Here are some numbered points:
24 -3 -49 15 -22 9 -33 -21 32 2 22 22 27 -33 0 2 -2 15 -1 -12 -16 -25 5 -34 -28 54 -22 -11 -50 -15 6 -28 -52 25 -8 -26 -15 15 12 26 9 -35 25 -12 -35 26 26 3 0
83 30 24 8 18 18 0 26 -33 19 12 -1 17 26 20 -19 -78 -34 16 16 35 -40 -11 14 3 -10 24 -7 33 -26 11 -13 17 -9 -12 16 -40 32 3 -23 -5 6 45 21 -25 -27 40 -30 1
14 -13 21 12 65 -31 5 -24 -13 -34 34 -2 -39 78 -21 30 2 59 -30 -21 -67 29 -27 42 -84 -2 -41 -5 14 9 -17 28 -5 -18 -17 -14 47 -7 -26 -22 14 34 -16 -29 23 19 51 8 2
7 61 8 -4 17 -11 -8 19 -6 68 2 24 -13 22 4 -4 3 16 -8 28 -18 66 3 -50 -14 4 -25 44 -16 2 -11 6 -45 27 43 3 49 -14 -50 31 -25 3 -36 10 2 -28 24 17 3
-36 1 27 -16 -11 9 -17 37 4 -4 21 -18 -42 -35 -34 16 -6 -3 1 3 3 43 -60 19 20 60 -3 -27 54 14 -4 -3 42 -18 6 41 1 45 19 -20 -45 18 -9 50 -59 12 -34 3 4
14 51 7 -18 -8 -65 29 89 -10 -5 46 -35 7 -19 -6 29 -73 -13 -41 -20 16 -4 -20 -9 -55 67 22 -20 -41 -12 -15 -22 -2 -60 15 -3 -33 21 -50 26 -32 16 35 -42 -40 20 28 -4 5
-8 -47 1 85 -1 2 -10 28 15 -2 43 3 -38 -11 -39 27 -37 43 -11 -8 -20 3 3 42 48 54 40 12 34 1 -10 30 64 22 -26 -1 -38 -15 2 36 -11 -31 -22 34 -11 9 -8 -58 6
7 -36 54 -1 58 -51 35 60 -58 -30 -6 66 -15 18 -114 -6 -8 4 8 0 -34 42 -12 -7 3 -70 11 -13 36 -1 40 -19 -32 -13 75 15 11 13 -3 -81 21 57 10 1 49 -32 -51 48 7
10 34 -7 44 1 2 10 30 14 -2 6 -35 3 22 -2 0 0 -3 35 4 -2 11 21 12 7 -1 30 16 43 31 -38 53 12 40 -51 35 18 -19 -29 41 25 -3 12 48 -14 -34 15 -13 8
-8 -58 -33 16 -15 -34 11 -28 -24 -25 13 31 102 -22 47 9 -7 22 -55 -47 -4 20 -7 4 -2 18 1 -16 28 16 30 16 -11 28 -49 30 -57 -25 32 33 -23 -23 -38 3 -6 32 2 10 9
New points follow, each followed by the numbers of its two nearest points above, looking only along the 6 directions in which the numbered points spread most, nearest first.
-8 6 -4 5 30 5 -13 -24 17 -31 10 12 20 -9 34 29 -11 11 -73 -23 -25 -48 -5 33 -14 75 -2 -17 3 10 -6 27 -9 -35 -61 3 -6 0 36 52 -38 -2 -15 -15 -40 3 -6 -23 0 9
-18 18 73 42 6 10 -12 9 -36 -31 16 -15 -7 35 0 21 -29 36 -21 11 -3 3 -64 31 -32 21 31 -3 8 -7 22 12 47 46 15 -3 -14 -5 -2 -34 54 27 2 21 14 7 21 -31 8 6
46 39 28 4 23 22 -23 36 20 -27 21 7 16 54 -10 -14 -65 15 9 5 3 37 -27 -9 28 -19 15 29 21 -29 -91 -32 47 -50 1 38 14 28 -26 4 5 12 -21 23 -43 -41 11 24 8 1
17 8 -47 -22 1 -16 25 16 36 -26 43 16 -14 22 -41 34 -2 -46 51 35 -3 6 32 -24 16 -38 13 8 -33 -27 4 44 -16 14 42 5 47 27 39 30 26 -27 26 21 -37 -21 -36 33 3 8
-15 43 -29 51 14 -21 -10 63 39 21 51 4 17 19 -10 23 -74 -19 55 34 -44 7 4 8 13 -49 20 -44 28 -38 1 15 -77 29 13 8 -24 19 -81 19 -20 20 42 -23 -17 -54 -7 -28 1 8
48 72 28 0 -8 -16 -100 -99 -24 23 -41 -25 10 30 78 -45 -61 30 -23 35 60 -71 -9 25 -18 -14 -6 7 25 29 29 28 49 4 -47 -31 -5 -53 -45 32 8 -26 -77 -6 33 19 127 -33 8 0
31 16 -11 -30 -2 18 -23 -53 -49 33 -60 -9 24 11 77 -46 13 37 21 -9 16 -6 40 -5 52 -27 -22 4 -28 1 15 44 -38 20 48 -53 38 -107 -43 -13 29 19 -92 -17 50 3 44 38 3 0
-23 -23 58 2 17 9 43 66 -67 33 20 19 -15 6 -57 6 -16 -26 1 26 37 16 -42 -34 54 -1 22 20 35 -13 24 -44 -1 -23 45 -29 -23 -6 21 -50 -21 8 19 19 -31 -58 -7 26 4 7
-46 -56 51 47 30 15 78 23 21 23 34 49 -101 60 -127 -26 69 -19 15 6 -25 34 10 12 -7 -63 -40 -63 -13 -3 6 46 -18 33 72 46 49 59 -3 -108 17 13 23 35 29 -50 -94 9 7 4
-16 10 40 27 -9 -7 17 55 1 -39 49 27 -41 53 -43 36 16 18 26 -17 -35 71 1 -16 -12 -49 -6 25 15 3 -45 -30 -5 5 36 17 21 44 -31 -6 43 -6 41 38 -18 -33 -14 17 3 8
39 0 51 -18 19 0 -15 66 3 -33 36 -19 -11 33 -41 15 -41 18 -22 26 31 -32 -46 50 -3 8 -22 -30 -38 16 7 20 101 -46 26 25 -5 16 -56 -28 22 39 23 -10 -10 12 66 -47 5 1
-51 10 13 19 16 -20 65 47 -4 -49 7 13 -28 3 -90 37 35 20 -17 20 -43 24 -31 -15 -13 -31 -13 -35 -14 28 -9 32 19 30 4 94 38 57 -38 -12 51 -23 48 -34 -73 -54 -39 1 4 3
12 32 89 -49 -34 60 61 -49 -39 -11 -47 -40 40 32 15 4 -35 20 -17 21 17 13 7 52 -2 -7 -16 8 -8 42 32 33 46 3 -7 1 38 -76 13 -23 29 32 -58 16 8 4 66 11 8 1
-41 -38 -26 46 12 -10 0 77 42 -1 21 35 -44 -28 -67 20 11 -26 35 -24 -16 -24 8 -36 17 -30 -5 8 -12 33 -26 30 27 21 14 24 -39 46 46 8 27 -48 12 -2 -64 -8 -40 -44 4 6
28 -13 20 14 -16 36 -29 69 3 -16 63 -17 54 14 -6 18 -73 -31 31 38 -28 21 -12 -31 48 12 51 17 77 -1 29 0 48 17 30 -11 -106 22 14 43 -41 26 44 53 -13 -38 -14 -3 1 4
-11 24 85 -5 12 13 -9 -48 -44 -46 -45 -39 1 -7 36 -23 -78 60 -1 22 15 -81 -54 18 -27 21 0 8 -23 25 18 47 1 11 -47 19 7 -23 -32 2 1 28 -30 -27 -25 1 100 12 8 0
42 -27 -9 -54 -27 -29 19 -44 -47 23 4 -67 31 4 28 28 -20 26 -44 4 -48 18 -15 53 14 1 -43 43 14 -26 17 3 32 -31 -33 -28 33 -19 12 -12 -8 8 -48 -12 3 14 33 1 0 2
-5 83 67 6 21 -29 -42 -73 -84 -46 -44 -32 -9 27 88 -42 -47 43 -35 21 53 -80 -44 26 -43 35 -3 2 -59 30 28 27 38 7 -42 -29 13 -36 -48 5 32 -13 -26 -34 29 51 103 -8 0 2
